In the data rows, the value 500 means zero.
Some points, one per row:
tensor([375., 379., 435., 580., 351., 525., 538., 555., 589., 480., 555., 624., 557., 549., 713., 702., 437.])
tensor([398., 354., 457., 551., 573., 490., 574., 551., 559., 620., 491., 453., 366., 353., 353., 352., 350.])
tensor([355., 370., 405., 572., 471., 389., 652., 608., 669., 633., 350., 353., 804., 353., 353., 471., 434.])
tensor([427., 354., 353., 677., 410., 443., 511., 704., 662., 724., 395., 501., 368., 353., 353., 416., 378.])
tensor([696., 614., 602., 381., 488., 616., 492., 382., 353., 450., 592., 464., 362., 550., 630., 352., 595.])
tensor([388., 461., 380., 704., 351., 486., 612., 676., 599., 571., 602., 450., 529., 531., 456., 616., 453.])
tensor([676., 544., 595., 354., 537., 637., 358., 352., 411., 449., 525., 468., 425., 541., 635., 485., 447.])
tensor([355., 428., 409., 576., 483., 467., 415., 713., 705., 769., 350., 353., 552., 397., 353., 405., 445.])
tensor([422., 354., 353., 610., 351., 383., 638., 547., 574., 559., 421., 467., 632., 558., 539., 421., 422.])
tensor([355., 354., 353., 575., 354., 351., 512., 695., 589., 583., 350., 414., 530., 353., 353., 444., 535.])
tensor([391., 450., 390., 621., 351., 418., 591., 612., 594., 521., 489., 676., 585., 381., 408., 627., 350.])
tensor([384., 534., 570., 603., 624., 375., 496., 510., 519., 596., 350., 427., 637., 413., 353., 377., 438.])
tensor([404., 378., 390., 597., 472., 434., 629., 582., 574., 498., 367., 429., 478., 384., 353., 664., 436.])
tensor([531., 377., 402., 577., 657., 556., 617., 507., 522., 658., 419., 353., 516., 412., 353., 401., 647.])
tensor([355., 354., 363., 580., 445., 351., 674., 646., 583., 531., 457., 507., 523., 353., 382., 596., 508.])
tensor([690., 525., 577., 354., 673., 715., 371., 357., 353., 352., 642., 557., 350., 538., 616., 398., 367.])
tensor([415., 354., 353., 723., 351., 448., 681., 604., 504., 676., 598., 399., 350., 538., 476., 604., 381.])
tensor([578., 670., 674., 354., 662., 497., 487., 364., 371., 412., 396., 548., 451., 536., 609., 574., 668.])
tensor([622., 664., 691., 433., 552., 652., 351., 352., 364., 352., 627., 511., 403., 537., 583., 547., 415.])
tensor([732., 686., 684., 354., 656., 429., 380., 352., 391., 426., 562., 462., 398., 532., 660., 478., 578.])
tensor([798., 521., 602., 354., 506., 547., 479., 352., 353., 523., 421., 433., 350., 522., 621., 420., 651.])
tensor([355., 354., 353., 699., 351., 452., 542., 709., 685., 661., 443., 372., 696., 398., 353., 532., 350.])
tensor([598., 709., 630., 430., 486., 645., 351., 558., 490., 352., 588., 644., 652., 500., 522., 541., 657.])
tensor([643., 483., 611., 411., 609., 706., 479., 352., 353., 352., 517., 353., 454., 637., 569., 352., 472.])
tensor([405., 425., 353., 606., 351., 509., 506., 599., 680., 561., 478., 377., 718., 370., 464., 747., 350.])
tensor([592., 546., 607., 354., 576., 602., 351., 412., 455., 352., 547., 514., 350., 630., 647., 524., 540.])
tensor([648., 571., 520., 354., 593., 592., 402., 406., 405., 352., 669., 515., 368., 535., 655., 528., 383.])
tensor([676., 609., 570., 354., 439., 629., 570., 352., 353., 438., 589., 568., 371., 650., 547., 385., 530.])
tensor([675., 581., 578., 354., 492., 629., 452., 352., 353., 403., 558., 516., 452., 605., 600., 573., 440.])
tensor([535., 654., 765., 369., 691., 517., 378., 432., 378., 352., 469., 614., 492., 591., 535., 448., 568.])
tensor([355., 376., 421., 474., 351., 391., 561., 537., 579., 446., 500., 675., 633., 454., 538., 496., 350.])
tensor([406., 441., 514., 540., 449., 351., 610., 527., 651., 551., 594., 602., 514., 353., 357., 529., 509.])
tensor([385., 354., 353., 628., 425., 389., 519., 688., 602., 686., 505., 557., 455., 446., 358., 643., 350.])
16 more points follow, each with its number after it:
tensor([436., 354., 481., 620., 477., 351., 655., 580., 517., 713., 350., 437., 755., 353., 353., 426., 614.]) 0
tensor([417., 354., 389., 645., 351., 539., 671., 581., 566., 750., 370., 428., 590., 353., 360., 487., 450.]) 1
tensor([549., 410., 497., 475., 525., 724., 497., 352., 444., 530., 549., 353., 350., 521., 414., 449., 691.]) 2
tensor([355., 381., 353., 535., 525., 351., 581., 696., 550., 657., 350., 511., 526., 353., 353., 372., 438.]) 3
tensor([547., 594., 668., 354., 626., 483., 351., 381., 395., 352., 445., 478., 350., 593., 733., 475., 548.]) 4
tensor([387., 434., 525., 511., 493., 351., 784., 617., 476., 574., 350., 849., 476., 353., 353., 530., 492.]) 5
tensor([355., 354., 353., 563., 351., 610., 548., 642., 544., 690., 436., 538., 554., 527., 512., 739., 350.]) 6
tensor([380., 354., 353., 578., 419., 435., 563., 664., 615., 577., 350., 528., 674., 391., 513., 421., 411.]) 7
tensor([355., 354., 353., 778., 440., 533., 669., 617., 516., 613., 501., 353., 742., 397., 511., 801., 350.]) 8
tensor([355., 354., 371., 627., 365., 438., 440., 627., 636., 657., 350., 431., 561., 353., 364., 352., 410.]) 9
tensor([355., 354., 353., 639., 351., 351., 551., 641., 601., 664., 412., 404., 623., 409., 412., 353., 384.]) 10
tensor([682., 651., 605., 453., 779., 572., 361., 456., 353., 372., 571., 420., 454., 657., 745., 352., 635.]) 11
tensor([355., 456., 353., 512., 351., 451., 478., 547., 692., 632., 438., 353., 402., 468., 526., 594., 350.]) 12
tensor([444., 499., 425., 553., 351., 439., 416., 500., 464., 566., 544., 557., 614., 518., 580., 625., 350.]) 13
tensor([622., 730., 653., 354., 525., 417., 351., 353., 353., 352., 565., 403., 397., 654., 702., 497., 492.]) 14
tensor([355., 354., 447., 643., 358., 671., 585., 645., 634., 664., 379., 353., 650., 441., 393., 542., 350.]) 15
Which of these numbered points is nearest to each point below, looking only along the 6 directions in which the first points spread most? Its number follows each.
tensor([594., 590., 722., 505., 565., 512., 467., 393., 353., 402., 507., 626., 350., 572., 529., 405., 602.]) > 4
tensor([355., 354., 363., 625., 451., 406., 545., 666., 593., 564., 360., 573., 399., 353., 353., 352., 567.]) > 3
tensor([403., 510., 353., 613., 351., 520., 622., 577., 653., 577., 501., 474., 424., 658., 510., 671., 350.]) > 6
tensor([363., 412., 360., 635., 351., 559., 542., 582., 607., 614., 566., 381., 502., 532., 546., 423., 410.]) > 12
tensor([355., 386., 468., 540., 378., 419., 636., 570., 597., 527., 350., 353., 592., 472., 353., 484., 612.]) > 0
tensor([355., 354., 353., 681., 351., 390., 636., 733., 553., 701., 428., 582., 457., 478., 353., 803., 350.]) > 6
tensor([408., 407., 520., 631., 432., 351., 677., 562., 486., 513., 443., 762., 447., 353., 353., 490., 596.]) > 5
tensor([413., 354., 353., 648., 430., 475., 657., 577., 631., 560., 350., 353., 537., 452., 353., 660., 354.]) > 1
tensor([652., 513., 483., 380., 587., 596., 642., 471., 353., 386., 613., 353., 350., 391., 396., 352., 513.]) > 2
tensor([355., 503., 493., 571., 578., 351., 511., 582., 593., 590., 424., 532., 709., 416., 441., 554., 694.]) > 0
tensor([355., 354., 353., 836., 351., 509., 576., 518., 641., 593., 506., 547., 474., 384., 446., 352., 350.]) > 10
tensor([477., 507., 458., 606., 354., 506., 566., 482., 427., 577., 591., 689., 437., 591., 678., 549., 376.]) > 13
tensor([369., 372., 456., 560., 351., 351., 477., 665., 654., 510., 410., 489., 678., 377., 420., 599., 520.]) > 7
tensor([722., 518., 641., 354., 598., 523., 435., 352., 353., 430., 683., 383., 436., 617., 715., 735., 570.]) > 14
tensor([503., 371., 358., 659., 351., 364., 629., 611., 629., 678., 497., 518., 498., 661., 438., 668., 350.]) > 6
tensor([451., 431., 449., 649., 534., 563., 355., 697., 581., 435., 387., 467., 419., 517., 368., 480., 464.]) > 12
tensor([355., 479., 419., 666., 421., 426., 510., 683., 567., 563., 452., 353., 389., 353., 371., 601., 547.]) > 12
tensor([679., 491., 468., 439., 700., 538., 486., 354., 372., 475., 615., 602., 521., 353., 548., 352., 502.]) > 4
tensor([678., 613., 768., 354., 650., 474., 438., 352., 356., 429., 421., 698., 456., 533., 597., 503., 613.]) > 4
tensor([355., 394., 395., 475., 376., 438., 590., 514., 746., 641., 350., 494., 726., 353., 353., 493., 508.]) > 7
tensor([361., 354., 380., 626., 351., 383., 713., 546., 600., 537., 484., 405., 710., 511., 489., 515., 350.]) > 7
tensor([355., 418., 400., 666., 490., 351., 533., 668., 527., 665., 350., 553., 533., 402., 353., 352., 581.]) > 3
tensor([661., 663., 607., 354., 644., 564., 400., 489., 353., 352., 438., 353., 453., 658., 426., 371., 580.]) > 11
Here are 16 other points, each followed by its number:
tensor([681., 582., 650., 354., 419., 694., 351., 387., 410., 352., 541., 393., 674., 609., 602., 510., 488.]) 0
tensor([546., 736., 585., 440., 629., 634., 351., 440., 384., 352., 527., 488., 427., 638., 625., 627., 546.]) 1
tensor([638., 585., 560., 354., 716., 486., 463., 355., 434., 353., 545., 586., 350., 396., 353., 352., 452.]) 2
tensor([576., 531., 678., 390., 569., 843., 351., 429., 353., 352., 767., 413., 527., 491., 643., 663., 588.]) 3
tensor([654., 639., 690., 354., 639., 484., 351., 405., 365., 352., 681., 503., 545., 737., 743., 532., 605.]) 4
tensor([599., 618., 522., 514., 582., 577., 351., 466., 353., 433., 532., 371., 530., 584., 537., 536., 564.]) 5
tensor([570., 665., 534., 435., 585., 523., 447., 352., 353., 369., 572., 572., 350., 613., 557., 547., 420.]) 6
tensor([757., 547., 683., 354., 572., 487., 526., 352., 353., 516., 579., 411., 350., 731., 662., 543., 513.]) 7
tensor([399., 398., 424., 562., 472., 364., 505., 589., 667., 598., 350., 353., 542., 353., 385., 524., 526.]) 8
tensor([355., 354., 353., 686., 351., 361., 507., 662., 548., 652., 357., 353., 473., 400., 388., 445., 407.]) 9
tensor([625., 630., 664., 376., 495., 542., 405., 390., 438., 385., 524., 548., 638., 557., 676., 638., 748.]) 10
tensor([658., 677., 586., 354., 601., 475., 374., 387., 353., 352., 519., 433., 350., 673., 587., 474., 581.]) 11
tensor([476., 438., 592., 478., 538., 569., 351., 472., 449., 352., 773., 824., 464., 563., 474., 637., 523.]) 12
tensor([468., 585., 718., 427., 462., 530., 396., 352., 397., 356., 641., 485., 489., 595., 588., 431., 369.]) 13
tensor([668., 548., 560., 473., 496., 590., 351., 352., 353., 437., 637., 611., 487., 595., 693., 671., 498.]) 14
tensor([732., 550., 582., 462., 361., 600., 410., 352., 353., 479., 604., 655., 439., 467., 450., 442., 534.]) 15
Which of these numbered points is nearest to each point below, looking only along the 6 directions in which the first points spread most? Its number follows each.
tensor([528., 768., 544., 354., 615., 442., 389., 352., 353., 352., 470., 353., 602., 630., 597., 678., 734.]) > 10
tensor([675., 618., 527., 476., 516., 539., 551., 352., 353., 543., 585., 353., 350., 783., 750., 364., 432.]) > 7
tensor([355., 354., 353., 793., 351., 470., 662., 600., 605., 702., 616., 509., 350., 353., 353., 375., 350.]) > 9
tensor([581., 568., 547., 545., 500., 465., 445., 352., 353., 493., 653., 596., 350., 472., 592., 352., 594.]) > 15
tensor([660., 508., 560., 407., 505., 630., 402., 352., 353., 355., 690., 635., 490., 684., 592., 606., 553.]) > 14
tensor([596., 773., 663., 354., 609., 565., 360., 352., 404., 352., 707., 473., 496., 813., 665., 494., 604.]) > 4
tensor([697., 583., 634., 354., 521., 507., 475., 403., 353., 352., 703., 502., 417., 853., 674., 694., 628.]) > 14
tensor([677., 590., 532., 382., 585., 698., 351., 385., 353., 352., 575., 442., 405., 591., 542., 587., 441.]) > 3
tensor([414., 354., 353., 659., 351., 515., 606., 585., 698., 585., 388., 379., 461., 353., 353., 428., 450.]) > 9
tensor([609., 745., 673., 354., 498., 613., 351., 375., 415., 385., 514., 398., 716., 518., 715., 697., 572.]) > 10
tensor([355., 363., 418., 526., 488., 351., 456., 625., 541., 580., 426., 520., 751., 353., 353., 569., 591.]) > 8
tensor([571., 728., 669., 373., 580., 698., 351., 433., 379., 352., 647., 483., 404., 629., 546., 561., 668.]) > 1
tensor([659., 656., 690., 354., 688., 587., 414., 352., 353., 408., 622., 387., 350., 594., 509., 409., 620.]) > 11
tensor([708., 768., 654., 354., 650., 636., 583., 352., 353., 366., 639., 353., 424., 691., 662., 566., 620.]) > 7
tensor([493., 629., 539., 438., 786., 420., 519., 352., 358., 353., 614., 353., 350., 386., 447., 352., 511.]) > 2
tensor([609., 580., 508., 439., 568., 668., 351., 503., 527., 432., 372., 353., 447., 430., 402., 352., 471.]) > 5
tensor([617., 606., 555., 359., 486., 599., 351., 491., 353., 352., 512., 444., 497., 539., 604., 435., 421.]) > 13
tensor([612., 667., 550., 361., 647., 499., 351., 477., 353., 383., 646., 353., 570., 556., 696., 662., 601.]) > 1
tensor([380., 354., 353., 769., 379., 650., 634., 605., 638., 701., 350., 474., 535., 353., 353., 524., 419.]) > 9
tensor([355., 354., 353., 662., 396., 464., 610., 693., 663., 664., 440., 353., 569., 373., 486., 581., 350.]) > 9
tensor([516., 511., 491., 476., 638., 637., 497., 449., 537., 498., 393., 455., 350., 353., 401., 352., 482.]) > 2
tensor([373., 480., 353., 561., 402., 351., 434., 546., 574., 460., 350., 591., 555., 355., 353., 601., 638.]) > 8
tensor([454., 525., 553., 354., 706., 473., 402., 467., 504., 359., 520., 497., 426., 486., 552., 513., 350.]) > 13
